[13 69 86 75] gives 86

[[906 383 235 215 537 321]
 [399 322 197 766 145 524]] gives 145

[ 19   8  31  14 -34 -24 -29] gives -24

[[856 247 295 275 194 320]
 [264 124 152 200 185 137]] gives 185

[-43  18 -28  21  40  36] gives 40

[[690 947 867 997 622 241]
 [457 352 410 291 650 791]] gives 650

[245   4 215 127  74] gives 127

[3219 7213 8113 3896] gives 8113
---
[[-1.83, -1.55, -1.62, -1.73, -1.70], [1.50, -1.68, -1.67, -1.69, -1.49], [-1.60, -1.27, -1.60, -1.12, -1.49]]
-1.69
[[-0.008, 0.076, -0.116, -0.104, -0.009, 0.030, -0.187], [0.010, 0.043, -0.012, 0.076, -0.070, 0.162, -0.216], [-0.001, 0.024, -0.095, -0.025, 0.004, 0.139, -0.187]]
0.162
[[19.08, 16.81, 19.53, 17.26, 19.64, 21.72, 21.86], [12.58, 7.82, 13.54, 9.42, 14.30, 9.26, 11.67], [-13.70, -14.49, -13.58, -13.75, -13.40, -21.95, -17.08]]
9.26
[[-0.215, -0.008, 0.111, -0.224, 0.025], [-0.014, 0.157, -0.140, -0.216, 0.174], [-0.111, 0.098, -0.215, 0.133, -0.031]]
-0.216
[[-0.53, -12.95, -8.58, -9.99, -12.59, 8.24, 2.53], [-0.86, -8.86, -6.38, -9.16, -10.28, 14.76, -3.89], [-4.89, -2.90, 0.02, 2.60, -4.93, 12.43, -17.17]]
14.76
[[0.53, 1.39, 0.47, 1.50, -1.14, -1.12], [-1.06, 0.04, -1.03, 0.32, 0.37, 0.41], [-1.91, -2.18, -1.83, -1.92, 1.12, 1.20]]
0.37
[[-0.231, -0.105, 0.088, 0.028, 0.006, -0.030], [-0.181, -0.091, 0.044, -0.058, -0.055, -0.044], [-0.204, 0.137, 0.186, 0.026, 0.197, -0.179]]
-0.055
---
array([[-0.485,  0.350, -0.761, -0.623,  0.820,  1.353,  0.000],
       [-1.357, -0.476,  0.058,  1.824, -0.144,  1.062, -0.032],
       [-0.554,  0.034, -0.586, -0.692,  0.583, -0.188,  0.552]]) >> -0.485, 0.552

array([ 171.78, -170.44, -130.85, -134.50]) >> 171.78, -134.50

array([-0.83, -0.20,  1.46, -0.98,  0.73]) >> -0.83, 0.73

array([-0.7,  1.9, -1.5, -1.6, -1.9,  0.6]) >> -0.7, 0.6

array([-148.615,   -3.342,  -39.868,   75.654,  157.939]) >> -148.615, 157.939

array([[-163.70,  -63.75,  118.23,  -65.85,   49.73],
       [  36.30,    5.85, -196.34,  -22.08,  -86.76]]) >> -163.70, -86.76
---
[[ 29  31 -23  52  -2  -8  16]
 [  7  -3  14 -37  18 -12 -18]
 [-58  20 -10  -5  29  21   4]] → -8

[-21  18  15   8 -12 -63  35] → -63

[-25  21 -29   5 -56  47] → -56

[[-33  50  10  42]
 [-55 -23 -15  25]] → 10

[ 31 -22  41 -58  17   0] → 17

[-12 -28  53  -8] → 53
---
Input: [0.061, 0.148, 0.017, -0.095]
Output: 0.148
Input: [-34.2, -24.0, 83.0, 104.2, 34.6, -170.9, 89.6]
Output: -24.0
Input: [-175.81, 170.13, -137.67, -25.77, 107.85, -42.97, -70.50]
Output: 170.13
Input: [-168.24, 95.54, 77.81, -172.03]
Output: 95.54
Input: [123.18, 141.42, 116.33, -118.98]
Output: 141.42
Input: [-0.129, -0.085, -0.160, 0.093]
Output: -0.085
Input: [-0.100, -0.094, 0.177, -0.005, 0.121, 0.182]
Output: -0.094
Input: [-93.8, 40.2, 83.6, 148.6]
Output: 40.2
Input: [-0.1, -0.7, 0.4, -1.2, 0.9, -1.8, 1.2]
Output: -0.7
---
array([4041, 2573, 3320, 5220, 4432, 9805, 2157]) yields 5220, 9805

array([ -8,  36, -43,  31, -12, -24,  25]) yields 31, 36

array([203,   3,   6, 168,  92]) yields 6, 203

array([-464, -277, -714,  -23,  696, -232, -476]) yields -23, 696

array([[163, 135, 100, 114,  72, 103,  37],
       [200, 200, 134,  88,  62, 254,  30],
       [125, 177, 110, 101,  51, 138,  55]]) yields 88, 254

array([[  5,  25, -32, -28,   3,  16, -11],
       [  5,  18,  -6, -16,  34,  16,   3],
       [ 11,   4,  -8, -23,  37,  16,   2]]) yields -16, 37

array([[8557, 3020, 9084, 6827, 5445],
       [7421, 1744, 7841, 7627, 7011],
       [6901, 1308, 7394, 7853, 7540]]) yields 7841, 9084
---
[5 8 8 6 0 7 9] ⇒ 8

[[77 32 31 53 75]
 [41  4 58 70 75]] ⇒ 31

[7 6 8 1 4 8 7] ⇒ 8

[[571 709 524 426 277 690 268]
 [388 414 679 459 791 403 561]
 [690 317 305 551 454 198 657]] ⇒ 524

[2 2 1 2 3 7] ⇒ 1

[2382 9018 1823 8012 6840 6052] ⇒ 1823

[  4 451 763 142] ⇒ 763
---
[ -1 -48   2   6  54  42 -10] ==> -10
[ 46  21 -25  31  27] ==> 27
[57 63 43 -9 -5] ==> -5
[ 5 49 20 14] ==> 14
[ 52  -9   9 -60  31   5  17] ==> 17
[ 35 -37 -49 -39 -48 -15] ==> -15
[-44  24   4  28 -41  53  58] ==> 58
---
-26  -50  -37   12 | -50

-17    8  -13    7   17
  9    7   -6  -10   -7
 -7  -11   32   51   -2
| -13

 16   -7   -8  -17  -52 | -8

 46  -30  -31   16 | -30

  7   -2  -25  -23   19  -18  -51
-35  -56    3  -35  -22   42   38
| 19

-48   35  -56  -50  -37   37 | -50
---
[ 51   5   1 -50  49 -33 -35] 1
[ 49   7 -43 -13 -28] -43
[-21 -11  32  -5 -53 -17  19] 32
[  9 -50  22  12 -19  -1] 22
[ 11 -13 -25   3 -56 -52 -36] -25
[ 37 -28  18 -36  34  52] 18
